Here are some points:
[-29  30  23  -9  52  -1 -21 -81  14  13 -15 -23  17 -31 -19   1 -34   9  11  22 -81  38  21  36   1  21  -5  31  13  38 -18   9]
[  0   8  -9   4 -36  38  22 103  30  20  48  20 -12  25 -21 -29 -33 -49  16 -14  13  20  20 -29  38 -16 -13  -9 -20  22 -21 -32]
[ 27   8  -2 -21  59 -33 -12 -65   0  -8 -61 -74  20  40   8  31 -27  45 -37  52 -13 -34  38  37   8  46  20  24 -14 -16  19  17]
[ 11  -5  38  -4  15 -50  27 -66 -27  14 -89  -9  23   5  -9  12  27  21 -19  20 -16  17  12  30 -23  18   2  57   6  25 -16  28]
[  34    6   11   -5  -37   46   -8   91    8   -1   38   45  -16   20   13  -10   48 -117  -19  -30   69  -11    2    6   21   32   -6  -12   53  -42    5    8]
[ 14  -2  -5  15 -42  -4   6  74   5  -3   3  24 -18  35  26  -4  -3  -6 -13 -10  50  -6   8  12   9   2 -13  -1  17 -30 -16  12]
[ 14 -16  36 -91  16 -23  26 -70  -7  51 -69   3   2  30  15  29 -10  37 -13   5 -18  14  60  38  -5   9  15  51 -24  27 -37   7]
[  7   5 -34  23 -49  78  -5  65 -12   8  82  16  19 -27   8 -19   2 -53  47  -9  28 -27 -49 -34  -1 -43 -12 -33 -19  13   5  -5]
[ -3  24  40 -17   8 -68  13 -84  -8  19 -40   7  39 -26 -30  23  -1  53 -12  23  -5  -1  39  64 -31 -20  18  27 -45   6   1   7]
[ 50  30   4 -12  72 -37   1 -55  -7  19 -62 -12  11  12   0  13 -14  45 -28  57 -11 -27  27  36  14  38   5  14 -20  10  24  10]
[ 49   7 -24 -18   8  30 -20  83  25  14  28  33 -43  67  57  -7 -33 -33 -12  -6  49 -42  -7 -46  25  17  15 -56   0 -39  -9  12]
[ 25 -11  35 -52  30 -61  13 -60   7   0 -87  12   8  -1  27   1  52  58 -48  10   0  11  34  46 -40  32  32  25  15 -33 -14  42]
17 more points follow, each with its number after it:
[   1    4  -29   59   -4   55  -74   81   -1  -22   68   26  -14  -11   14   -4  -17  -25   32 -125   29  -19  -65  -35    4  -23  -31  -56    6   19   22    0] 0
[  23  -13   20   -4   29  -45   -2  -67  -24    6  -58   10   19  -37   10   38    2 -117 -119   30    5  -26   -1   40  -29   -4    6    5  -20   31   31    8] 1
[ 22 -32 -62  -9 -40 -35  12  86   4 -10  10  15 -28  27  39  -8  30 -12 -38 -10  89 -32  -2 -16  -6   7 -16 -16 -75 -24   2  -8] 2
[-21  28  10  40  13 -45   6 -99   9  -4 -24  -5  17 -33 -36   9  -3  17   9  15 -42   0   8 -74 -18   9 -21  21  -4  30  -3  -5] 3
[-88  62 -15  35 -24  90 -22  13  42   6  79  25 -35 -13 -26 -19 -74 -59  73 -51 -52  51  -4 -12  32 -50  20 -90 -25  -9 -43 -83] 4
[ -1  -1 -21   2 -43  76 -10  67 -17  11  62  50  -7  -4  20  15  -4 -31  19  -8  40  -7 -18 -36  16 -28  21 -37 -10 -10   4 -27] 5
[ 35 -12 -18  23 -14  31 -74  80 -11 -34  48   9  -7  13  32  -5   3 -15   4  -8  70 -17 -56 -24   9  -3 -11 -51  18  -8  34   2] 6
[ 26 -45  30  -9   5 -86   2 -39 -14  23 -69  -2  -4  -6   2   3  23  51 -41  35  13  13  33  49 -21  29  -5  33  33  20   9  25] 7
[  6   6 -24  40 -29  58 -49  72  20   3  65   8  -8   9   9  -3 -15 -34  11 -11  34  -5 -56 -21  21 -22 -23 -32  33  13  24  15] 8
[-13  65 -37 -53  13  43 -23  48  65  -2  61 -24  28  49  30 -18 -38 -27  11 -56   8  16  34 -11  27  37  14  -9   4 -68   9   8] 9
[  12  -13   16  -31    7  -90    7 -105   25    0  -79  -25   25   10   -3   11   28   65  -41    2    6   12   51   59  -41   18   10   54   25  -31  -38   31] 10
[-127  -18  -71  -41   42  127  127 -123   -6   57  127  -61  -10  -96 -127  -57   20  -15  127  -34 -127  100  -18  -27   67 -127   80  127  -60   90 -127 -112] 11
[ 54   4 -42  -8 -11 -14  -6  89  18 -33  27  -7 -13  40  42 -10   3   1 -52  10  71 -54 -31 -41  17  43 -31 -45  14 -45  53  12] 12
[  33  -50   47  -16    8  -92   12  -63    3   20  -86  -15   13  -18   -4    8   21   79  -45   25   12   -2   54   38  -26   20   -7   39  -75 -127   -1   11] 13
[  24  -15   -6  -17  -47   17   -1   69 -127   -3   10   16  -20   29   33 -110   24  -15  -28   -1   34   -3  -15  -20  -12   23   -7    1   34  -52  -11   23] 14
[ 12 -12  -4 -10  -2  26   7 -77  12  15  35  22 -26  58  35  23   7 -20 -11 -11  52  18  18 -24  45   2 -17 -12  11  -8   0   4] 15
[ 25 -17 -15   3 -37   6   3  93   1  16  19  11 -25  50  45   4   2 -14 -12  -7  32 -19 -12 -25  11 -13  -5 -26  -1 -19 -13  -2] 16
Which two of these numbered points are nearest to each point below, looking only along the 4 directions in which the first points spread most? Their numbers follow each, nearest first.
[  38  -22  -13   17  -34   -7  -19  115  -11   10   25   39  -26   17   35  -27   13   11 -119   14   85  -17  -28  -28    0   11  -38  -13   42   -7   14    6] > 2 14
[  9  27 -25  30 -12  35  -7  57 -13 -26  59 -74  15 -11   7  -1 -15 -28  14 -19  27 -15 -40 -32   7 -28  -8 -37  -6   9  11   0] > 8 0
[-127  -38  -39  -50   31  127  111 -127    2   34   93  -41   -3 -125 -119  -34   24   -3  127  -41 -127   71  -24  -29   66 -127   66  115  -32   85 -127  -76] > 11 4
[ -57   40   36   24   22   -8    0 -101   20   26  -18    6   26  -33  -27   14  -40   10   65  -15  -99   46   20   34   12  -15   32   31   -7   37  -25    2] > 3 1
[-109    7   28   30   13  -28   12  -92    0    8  -49  -27   29  -59  -20   13    2   30   10   13  -29    9   25   24  -22   -2   30   18  -18   44    2   14] > 3 1
[  4  -3 -47  68 -27  51 -17  70 -27 -17  53  24  -6 -24  -9  -9 -13 -51  35 -20  11 -16 -73 -47  13 -41 -24 -36   4  37  10 -16] > 0 8
[ 28   1 -27  34 -21  57 -31  66 -24   1  74  34   4 -24  11 -25   7 -24   6   5  30  -2 -73 -15   2 -27 -35 -38   3  18   4  11] > 8 0
[ 10   4 -30  61 -18  47  -7  74   4 -30  56   9 -11 -24  11   5 -14 -51  33 -28  20  -7 -44 -74   2 -19 -80 -12   6  22   6 -23] > 0 8
[ 38   3 -22 -21  34  15 -15 -77   0 -31  34   4 -39  63  36  -1 -19  15 -44  17  67 -51 -27 -51  13  47 -19 -46   2 -50  40  17] > 12 15
